In the rows, 128 means zero.
A single turn carries every row of the set below to another of its rows. Some are shown first; where does it send the rows asked next?
mizuf: [153 127 139 146 171 132 179 142 126 118 132 141 126]
gok: [143 138 154 160 162 113  86 107 132 120 125 134 140]
bolev: [133 132 163 116 103  97 125  96 109 111 135 141 117]
baf: [112 110 136 142 180  96 102 151 140 130 114 126 114]
Figov: [125 136 106 148  67 113 136 133 143 124 124 134 139]
Rapu: [120  93 145 147 154 108 101 162 126 133 121 139 101]
Godur: [114  93 125 146 153  72 120 158 117 132 119 124 131]
Ribil: [149 124 144 140 188  97 107 148 131 121 120 127 119]
godor: [144 110 100 138 142 170 120 126 114 119 131 117 111]
Zel: [156 108 135 146 156  74 125 155 105 124 128 129 134]
Gotu: [ 85 135 126 136 121 133 137 152 141 142  89 161 124]
Zaf: [141 165 101 141 102  98 140 117 154 112 120 120 157]
Rom: [ 93 101 126 148 159 132 171 147 140 131 121 138 118]
Moga: [ 97 138 146 111 127  84 121  86 131 112 122 127 128]
Kig: [145 122 163 166 139 125  84 117 121 125 132 145 127]
mufaz: [146 145 121 133 116  90 174 127 150 114 109 120  88]
dugi: [128 160  90 142 128 120  92 102 148 112 113 113 127]
penin: [127 108 113 118 156 121 185 116 128 123 117 137 153]
gusig: [177 160 133 135  98 137 134 117 137 107 118 144 126]
doril: [156 177 137 131 147 128 147 140 128 124  99 160 138]
retaz: [142 174 113 127 136 118 131 100 166 105 103 122 143]
kitig: [126  92 121 124 132 132 184 126 116 128 122 149 141]
ralo: [109  94 112 122 142 126 182 122 127 129 116 140 146]
Kelog: [109 126 147 163 159 112  82 108 143 126 118 131 136]
fir: [ 87 140 108 133 108 125 124 112 171 120  96 126 127]
zolo: [108 147  96 143  89 101 135 123 158 121 116 121 150]
Zote: [145 106 121 121 145 127 186 120 116 123 123 145 147]
fugo: [136  92 134 148 140  80 121 162 104 131 128 134 125]
Bupu: [158 155 112 145  80 109 142 127 137 115 129 132 146]
tum: [127 118  89 133 164 159 120 116 129 117 122 106 122]
muf: [151 123  97 134 160 164 123 118 120 114 129 111 120]
fevi: [105 167 120 127 159 119 142 136 151 129  84 147 142]
fefu: [109 137  92 147 100 129  88 112 142 121 115 121 112]
gapod: [121 124 126 141  72 144 125 128 143 121 112 147 109]
tetok: [145 139 105 149  89 137  92 117 125 117 125 131 109]
kipoz: [129 100 140 152 143 141 175 154 120 128 133 150 112]
galu: [117 126 125 142 186 122 176 136 145 121 121 129 134]
pida: [124 134 117 135 109  92 171 129 154 119 106 119  84]
bam: [ 96 120 153 117 101  95 121  97 120 119 128 137 116]
Zelu: [133 143 116 133 119  87 172 125 156 116 105 115  90]
let: [111 109 154 166 134 123  80 118 131 131 124 141 124]
befi: [156 110 153 145 162 108 106 159 117 126 127 140 106]
Geg: [137 144 143 138 109 143 142 157 117 136 103 173 118]
bitam: [164 163 102 144 116 127  95 107 130 109 123 123 123]
Kube: [140 135 123 136 104  95 173 131 147 117 109 124  82]
Tuvo: [133 150 154 111 128  87 125  86 120 106 130 132 130]
Funin: [119 105  93 137 147 167 117 123 124 122 125 113 112]
Rivad: [134 110 125 142 171  67 123 150 118 125 121 120 140]

muf -> godor
Kelog -> gok
ralo -> penin
Now find these:
gusig -> gapod
doril -> Geg
baf -> Ribil
mufaz -> Kube
bolev -> bam
dugi -> bitam
Zaf -> Bupu
Godur -> Rivad
kipoz -> Rom

A single turn carries every row of the set below to another of its rows. Some are shown first; where does it send the rows asked next?
tezo: [147 160 111 125 126 146 143 138 121  90 131 118  56 138 113 105 124 118
  82 124 127 139 131 135 135 128  75  95 127]
fos: [143 144 122 135 130 120 122 139 129 149 119 124 156 116 120 128 116 151
 139 161 114 150 137 121 151 155 146 122 140]
Bul: [144 113 124 135 123 174 124 143 130 191 129 132 150 141 108 126 160  71
  81 133 158 150 127 137 128 139  75 128 140]
teze: [137 203 131 143 118 183 115 135  89 126 131 154 160 127 119 141 128 130
 145  81 116 155 142 109 129 123 109 133 141]
vuf: [149 148 112 135 117 123 131 137 137 136 112 118 156 125 109 130 124 147
 143 162 119 138 132 140 146 151 145 118 148]
vimi: [139 165 122 135 139 143 129 136 114  98 144 106  53 129 126 115 130 113
  76 122 130 150 136 121 133 130  79 112 115]
geze: [140  80 137 131 126 185 129 156 166 170 128 116  92 126 116 135 123 109
 107 137 137 147 150 114 136 125 142 123 142]
Biz: [146 201 122 131 106 185 130 136  96 118 125 165 162 136 108 132 126 128
 154  85 118 142 139 122 130 115 107 118 143]
Dano: [133 130 133 102 126 141 126 143 115 109 132 106  82 138 124 114 107 114
 100  92 114 124 151 121 121 116  33 114 103]
fosi: [143 179 138 115 112 174 146 138 187 150  86 118 142 131 106 117 128 112
 137  74 113 126 155 128 150 115 117 116 141]
bik: [138 129 132 125 120 127 139 146  54 125 114 145 116 138 124 120 141  81
 164 101 112 152 153 117 153 106  66 116 144]
Rabik: [142  86 144 124 121 184 133 153 166 162 131 117  90 128 117 126 129  98
 111 141 142 137 154 117 139 117 145 119 125]
pibig: [149 163  82 125 127 144 153 139 132 117 164 124  62 148 115 141 123 111
 105 119 153 154 124 118 117 107  74  95 136]
dasuk: [136 132 117 136 123 126 137 145  60 135 125 135 117 143 124 147 145  81
 166  95 122 164 148 114 141 105  65 127 161]
bef: [133 173 131 129 131 172 134 143 182 176  98 116 144 124 116 141 119 124
 132  65 111 153 152 105 144 125 113 130 158]
voz: [134 123 110  97 131 140 135 148 120 137 151 125  89 143 127 132  92 119
 117  87 124 139 146 100 114 105  29 104 116]
Neno: [144 159 125 136 122 119 123 130 134 141 134 109 153 121 122 137 137 127
 146 164 132 141 139 127 144 140 154 131 118]
lonu: [144 114 141 129 122 173 121 142 124 183 121 135 148 136 111 104 158  68
  77 138 150 141 134 139 138 141  77 123 123]
pudi: [140 129 112 132 117 128 144 147  63 131 120 141 118 147 118 142 143  83
 170  96 121 158 146 120 142 104  63 119 164]
Mene: [149 154 124 122 118 119 133 134 134 143 131 128 157 123 119 122 125 130
 155 168 129 135 140 125 151 134 152 113 114]
katu: [139 207 136 139 114 183 117 133  89 119 132 153 158 129 119 134 133 121
 148  85 120 147 144 114 131 118 113 131 128]
gimo: [144 104 129 126 128 173 125 148 125 200 127 150 153 137 111 111 144  79
  83 134 149 153 130 125 137 140  72 115 137]
gozov: [146 109 136 128 121 175 124 145 125 181 114 138 149 137 106 101 154  75
  74 137 145 140 131 144 139 145  74 119 134]
Mukad: [142  78 138 128 122 186 133 156 166 162 120 119  91 127 112 125 122 111
 105 139 133 141 150 120 139 127 140 117 143]
fim: [133 123 112  99 133 140 133 149 119 139 152 123  89 141 128 134  92 120
 115  87 123 142 146  98 114 107  28 107 117]
Muto: [145  82 134 126 116 187 138 155 171 158 121 117  92 132 108 129 127 107
 110 140 138 135 148 127 136 122 142 116 143]
sov: [135 126 133 131 125 127 132 148  52 129 111 143 115 135 125 123 138  87
 158  98 107 158 152 114 154 114  64 121 152]
Giru: [139 168 139 115 125 173 141 145 180 168  86 132 145 123 113 114 110 127
 134  71 102 141 156 110 156 124 112 112 150]
ravop: [134 135 107 114 122 142 130 141 127 117 145  94  84 149 119 150 117 112
 108  85 131 132 141 124 102 110  32 124 125]
dad: [148 112 120 130 116 175 130 144 134 188 126 137 151 146 103 121 158  71
  85 134 159 144 126 143 128 136  74 120 142]
Fure: [138 133 125 139 116 130 135 143  59 113 105 126 113 142 116 133 153  83
 155  97 112 150 148 133 145 115  65 128 162]
boved: [142 156 113 113 143 139 143 143 114 129 164 144  61 130 132 109 105 114
 100 124 136 160 138  92 138 112  76  87 106]
maraf: [152 149 105 125 114 122 140 137 141 145 127 130 159 130 111 133 121 139
 158 164 131 138 133 131 144 136 146 109 138]
rikan: [130 183 152 131 130 170 125 136 177 163  98 102 139 119 122 131 133 111
 125  68 111 145 160 109 148 125 121 140 133]
mel: [143 145 104 117 144 142 144 149 114 127 147 148  63 130 124 107  94 133
  92 121 123 163 132  98 140 125  69  82 133]
notu: [143 205 131 129 110 184 125 135  91 120 131 165 161 132 115 127 127 122
 154  87 120 142 143 115 133 112 111 120 128]
tivu: [141 158  85 138 140 143 140 142 126 125 159 116  61 140 121 149 119 124
  92 113 142 169 123 109 118 123  72 107 150]
divel: [139 197 130 139 118 184 117 138  88 124 121 161 160 126 115 132 120 138
 143  82 108 153 141 112 133 129 106 126 148]
goval: [134 182 153 115 129 168 134 137 176 173 110 123 142 120 127 120 124 103
 140  73 117 143 165  97 153 109 122 124 115]
suluf: [145  83 134 122 117 185 139 154 170 164 130 121  93 133 112 129 126 101
 116 141 144 137 150 120 136 115 143 113 134]
Zofat: [146 108 129 121 123 173 130 146 127 198 132 152 153 139 111 108 147  71
  89 137 155 148 132 128 137 133  75 112 128]
Dipa: [141 183 132 113 117 171 147 137 189 168 110 123 145 133 114 134 129 102
 150  72 128 136 156 111 143 101 120 118 131]
tizi: [136 138 130 138 116 128 133 141  58 115 113 123 112 142 120 135 157  75
 158  98 118 150 151 130 145 110  68 131 151]
Sulad: [135 134 105 113 121 143 132 141 128 116 142  96  85 151 117 149 115 113
 108  85 130 131 140 126 103 111  31 122 129]
Koz: [140  86 141 132 124 185 128 153 166 164 130 109  90 128 117 135 131 101
 107 138 141 142 151 117 135 122 145 126 133]
sopi: [143 198 126 137 110 186 124 137  92 115 116 160 160 132 109 128 124 136
 145  83 110 144 139 124 133 126 106 121 150]
Viki: [141 152 117 140 131 118 121 136 132 157 136 116 156 119 124 146 125 140
 146 159 127 155 136 115 143 146 149 130 135]
kura: [132 129 133 104 127 141 125 143 114 110 129 106  82 137 124 115 106 117
  98  91 112 125 150 120 121 120  32 115 107]

Rabik -> suluf
Sulad -> kura
tivu -> vimi
Now find these:
gozov -> gimo
sopi -> divel
sov -> dasuk
Neno -> Mene
Dipa -> fosi

